The same turns and mirrors carry the whole set onto itself, and each row onto the other rows of its family. Which rows share a family with each named row? Give them in list order.
These 27 rows form 9 families of 3 rows each.
k_257: [ 0.25 -3.49  2.55 -0.68 -0.05  1.68  0.40  1.46 -1.40]
k_309: [ 1.23 -1.41  1.48 -1.02 -0.87  3.02  0.62  1.40 -2.14]
k_147: [ 0.61 -3.23  1.87 -2.73  1.11  0.04 -2.41  0.98  0.32]
k_237: [ 2.47 -1.74  3.21 -3.05  1.61  3.16 -1.07 -2.46  1.33]
k_534: [ 1.43 -3.22  1.14 -1.51 -1.99  0.49 -2.95 -0.22  1.28]
k_432: [ 1.29 -3.74  2.08 -1.95  0.33  1.92 -3.58  1.07  1.64]
k_628: [ 0.73 -3.85  1.16 -2.62 -0.09  1.30 -3.17  0.96  1.21]
k_468: [ 3.01 -1.71  3.26 -1.61  0.40  5.10 -0.97 -1.36  1.11]
k_190: [ 2.43 -1.68  2.55 -1.87  0.18  3.15 -0.88 -3.33  1.95]
k_992: [ 1.77 -0.89  2.97 -2.11 -0.45  4.48 -0.80 -2.78  1.31]
k_289: [ 0.79 -0.19  1.07 -1.29 -1.21  3.09  0.61  0.02 -1.72]
k_895: [ 1.47 -1.64  2.07 -0.34 -0.43  3.01 -0.26  2.18 -1.72]
k_681: [-0.19 -2.57  0.45 -2.43 -0.71  0.82 -2.89  0.74  0.69]
k_341: [ 1.68 -0.03  1.55 -1.73  0.23  1.58  0.34  0.85 -2.09]
k_74: [-0.10 -2.99  1.64 -2.32 -0.54  1.13 -3.47  0.09  1.73]
k_603: [ 0.15 -0.81  1.68 -0.54 -1.33  2.34  0.09  1.08 -1.83]
k_51: [ 0.35 -3.37  1.07 -1.53 -0.23 -0.22 -2.52  0.26  1.08]
k_486: [ 1.26 -0.84  1.64 -0.17 -0.78  2.03  1.21 -0.14 -1.73]
k_169: [ 1.24 -2.16  1.31 -3.21  0.91  0.03 -3.02  0.48  0.78]
k_556: [ 2.80 -1.93  2.55 -2.67  0.19  4.81 -0.83 -2.33  1.31]
k_555: [ 0.77 -4.79  3.03 -2.28  0.82  1.82 -1.93 -0.49  1.79]
k_825: [ 3.06 -1.71  2.22 -1.49 -1.83  3.39 -1.03 -2.86  1.34]
k_220: [ 1.58 -0.79  2.49 -1.51  0.61  2.24  1.09  0.48 -2.18]
k_915: [ 1.76 -1.22  1.80 -3.03 -0.21  3.95 -1.58 -2.84  1.87]
k_924: [ 1.84 -1.30  1.34 -0.21 -2.62  1.95  0.11  0.13 -1.44]
k_207: [ 2.93 -0.48  2.53 -3.24  1.15  3.05 -0.88 -2.32  0.96]
k_828: [ 1.84 -2.76  3.77 -1.48  0.55  4.25  0.88 -1.69  0.17]

Which other rows belong to the same family as k_341? k_169, k_207
Which other rows belong to the same family as k_190? k_51, k_486
Which other rows belong to the same family as k_924? k_534, k_825
Which other rows belong to the same family as k_237? k_147, k_220
Which other rows belong to the same family as k_895? k_432, k_468

The same turns and mirrors carry the whole set onto itself, and each row onto the other rows of its family. Which rows share a family with each named row? Give them in list order.
These 32 rows form 4 families of 8 rows each.
k_308: [ 1.11 -1.03 -0.74 -0.54 -0.24  3.33  0.18  1.06  0.23  0.64  0.47  1.81]
k_935: [-0.37  0.86 -0.27 -0.21  0.41  3.40 -1.70 -0.17  1.84  1.42  1.82  1.18]
k_697: [ 0.70  1.68  1.53 -2.34  0.63 -0.55 -1.20 -1.33 -1.31  0.57 -0.58 -2.48]
k_473: [ 1.02 -1.03 -0.72 -0.50 -0.32  3.33  0.06  0.97  0.12  0.74  0.51  1.98]
k_897: [ 0.38  0.04  0.24  2.23  0.90 -0.35 -0.43  0.12 -1.56 -0.02 -0.87 -2.35]
k_384: [-0.17  1.03 -0.62  1.86  0.37 -1.03 -0.33 -1.34 -1.92  0.68  0.05 -1.10]
k_950: [ 1.02  1.18  2.29 -1.88  0.93 -0.14 -1.53 -0.78 -1.34  0.40 -0.87 -2.85]
k_690: [-0.22  0.72 -1.01  1.43  0.62 -0.76  0.13 -0.45 -1.33  0.05 -0.43 -2.36]
k_296: [ 0.68  1.79  2.04 -1.95  0.50 -0.53 -1.63 -1.87 -1.74  0.97 -0.22 -1.70]
k_532: [-0.31  0.64 -0.60 -0.63  0.70  3.55 -1.36  0.47  2.38  0.90  1.57  0.24]
k_386: [ 0.45  2.37  1.45 -0.98 -1.47  1.26 -0.62  0.17 -3.19  0.06 -1.55 -1.67]
k_402: [-0.96  2.98  0.32  1.39  1.21  2.12 -0.52 -1.94 -1.41  0.93 -0.55 -1.73]
k_240: [ 1.05 -1.08 -0.69 -0.51 -0.24  3.41  0.12  1.03  0.20  0.63  0.48  1.82]
k_703: [-0.91  2.83  0.06  1.24  1.41  2.20 -0.36 -1.49 -1.11  0.43 -0.90 -2.48]
k_316: [-0.60  2.52  1.11  1.94  1.35  2.37 -0.93 -1.75 -1.59  0.77 -0.76 -1.84]
k_657: [ 2.10  1.66  1.48  0.42 -0.55  2.01 -1.49  0.27  2.19 -0.56 -1.57  2.14]
k_846: [ 1.33 -0.14  0.39 -1.80  0.22  0.48 -2.14 -0.82  1.36 -1.44  0.33  2.30]
k_246: [ 1.19 -0.15 -0.02 -2.17  0.36  0.50 -1.79 -0.45  1.72 -1.73  0.17  1.64]
k_483: [ 0.44  2.47  1.47 -1.01 -1.44  1.15 -0.79 -0.06 -3.20  0.13 -1.52 -1.46]
k_38: [ 1.89  1.78  0.63 -0.19 -0.39  2.09 -0.90  0.91  2.78 -1.12 -1.89  1.06]
k_325: [ 1.02 -0.92 -0.86 -0.58 -0.26  3.24  0.20  0.96  0.17  0.69  0.52  1.97]
k_821: [ 0.50  2.32  1.54 -0.96 -1.44  1.18 -0.81  0.04 -3.19  0.14 -1.69 -1.55]
k_165: [ 0.05  0.26  0.17 -0.07  0.88  3.85 -1.82  0.85  2.28  0.81  1.29  0.11]
k_440: [ 1.47 -0.61  0.49 -1.81  0.63  0.79 -2.07  0.06  1.74 -1.94 -0.13  1.30]
k_329: [-0.54  2.35  0.87  1.73  1.51  2.52 -0.66 -1.20 -1.21  0.36 -1.12 -2.54]
k_704: [ 0.05  0.38  0.66  0.31  0.66  3.77 -2.11  0.30  1.82  1.26  1.57  0.95]
k_982: [ 1.12  1.28  2.84 -1.42  0.75 -0.19 -1.87 -1.28 -1.79  0.85 -0.63 -2.03]
k_917: [ 1.55 -0.61  1.04 -1.34  0.48  0.79 -2.40 -0.39  1.39 -1.67  0.01  1.97]
k_514: [ 0.28  0.36  0.62  2.73  0.61 -0.51 -0.79 -0.84 -2.06  0.53 -0.35 -1.10]
k_281: [ 0.42  2.41  1.25 -1.08 -1.52  1.12 -0.70 -0.07 -3.09  0.06 -1.64 -1.53]
k_46: [ 1.54  2.54  0.45 -0.20 -0.98  1.42 -1.12 -0.50  2.18 -0.09 -0.97  2.70]
k_910: [ 1.41  2.57 -0.35 -0.79 -0.75  1.47 -0.52  0.06  2.70 -0.66 -1.35  1.55]

Which other rows belong to the same family as k_703? k_402, k_316, k_846, k_246, k_440, k_329, k_917
Which other rows belong to the same family as k_483? k_308, k_473, k_386, k_240, k_325, k_821, k_281
Which other rows belong to the same family as k_384? k_897, k_690, k_657, k_38, k_514, k_46, k_910

The same turns and mirrors carry the whole set onto itself, and each row onto the other rows of its family. Which rows share a family with each named row? Give them in list order.
These 16 rows form 4 families of 4 rows each.
k_563: [-1.17  1.46 -2.54  1.15  0.13 -0.21 -0.18 -0.65  0.07  0.22 -0.77  1.18
  1.66  1.54 -0.93]
k_951: [-0.39  2.92 -1.47  1.05 -0.14  0.01  1.85  0.19 -1.07 -0.60  0.46  1.31
  2.35 -0.21  0.89]
k_419: [-0.59 -0.42  0.47  1.00 -0.78 -3.19  1.97 -2.73 -0.25 -2.80  0.88 -1.29
  1.17 -0.16 -2.79]
k_909: [-0.01  1.67 -1.08  1.67 -0.37 -1.30  2.31 -0.43  0.37 -1.78 -1.20  0.49
  2.81  1.76 -1.66]
k_470: [ 1.55  1.15  1.40  0.06 -2.16 -0.49  2.32  1.29 -0.22  0.67 -1.56  0.50
  0.76  0.85  0.10]
k_544: [-0.17  2.39 -1.34  0.50 -0.58  0.80  0.23 -0.77  1.41 -0.73  0.82 -0.73
  2.22  2.75  0.12]
k_435: [-1.63  0.64 -0.38  0.07 -0.78 -0.73  0.19 -2.83  1.31 -2.80  2.83 -1.91
  1.33  1.50 -1.83]
k_324: [-2.16 -0.50 -1.34  0.61  0.04 -2.53 -0.37 -3.32 -0.19 -1.76  1.00 -0.87
  0.01  0.44 -2.04]
k_519: [ 1.00 -0.95  2.88 -0.65 -2.50 -2.62  2.06 -0.94 -0.86 -0.42  0.51 -1.27
 -0.67 -1.07 -1.10]
k_667: [-1.59  0.14  1.66 -1.40 -1.62 -2.13  2.05 -1.49 -1.23 -2.78  1.98 -0.97
 -1.95 -1.16  0.00]
k_4: [-0.37  1.48  1.55 -1.28 -2.32  0.33  2.23  1.30 -1.17 -0.02  0.92  1.21
 -0.51 -1.30  0.58]
k_817: [-0.23 -0.55  2.18 -1.30 -2.52 -0.49  0.06 -1.87  0.53 -0.49  3.48 -2.07
 -0.54 -0.40 -1.01]
k_718: [ 1.15  1.22  1.33 -0.80 -2.31  1.09  0.14  0.25  0.62  1.44  1.50 -0.80
  0.54  0.92  1.00]
k_760: [-0.08  0.42  0.30 -0.89 -2.05  0.45  0.03  0.91 -0.34  2.09 -0.70  1.20
 -0.77  0.46  0.15]
k_422: [-1.59  1.74 -1.41  0.92  0.55 -2.42  1.64 -2.49 -1.15 -3.32  1.35 -0.99
  1.02  0.02  0.13]
k_136: [-0.96 -1.57  1.51 -1.31 -1.98 -1.85 -0.20 -1.64 -0.63  0.19  1.08 -0.81
 -2.42 -0.69 -0.93]

Which other rows belong to the same family as k_470? k_419, k_909, k_519
Which other rows belong to the same family as k_563? k_324, k_760, k_136
Which other rows belong to the same family as k_951? k_667, k_4, k_422

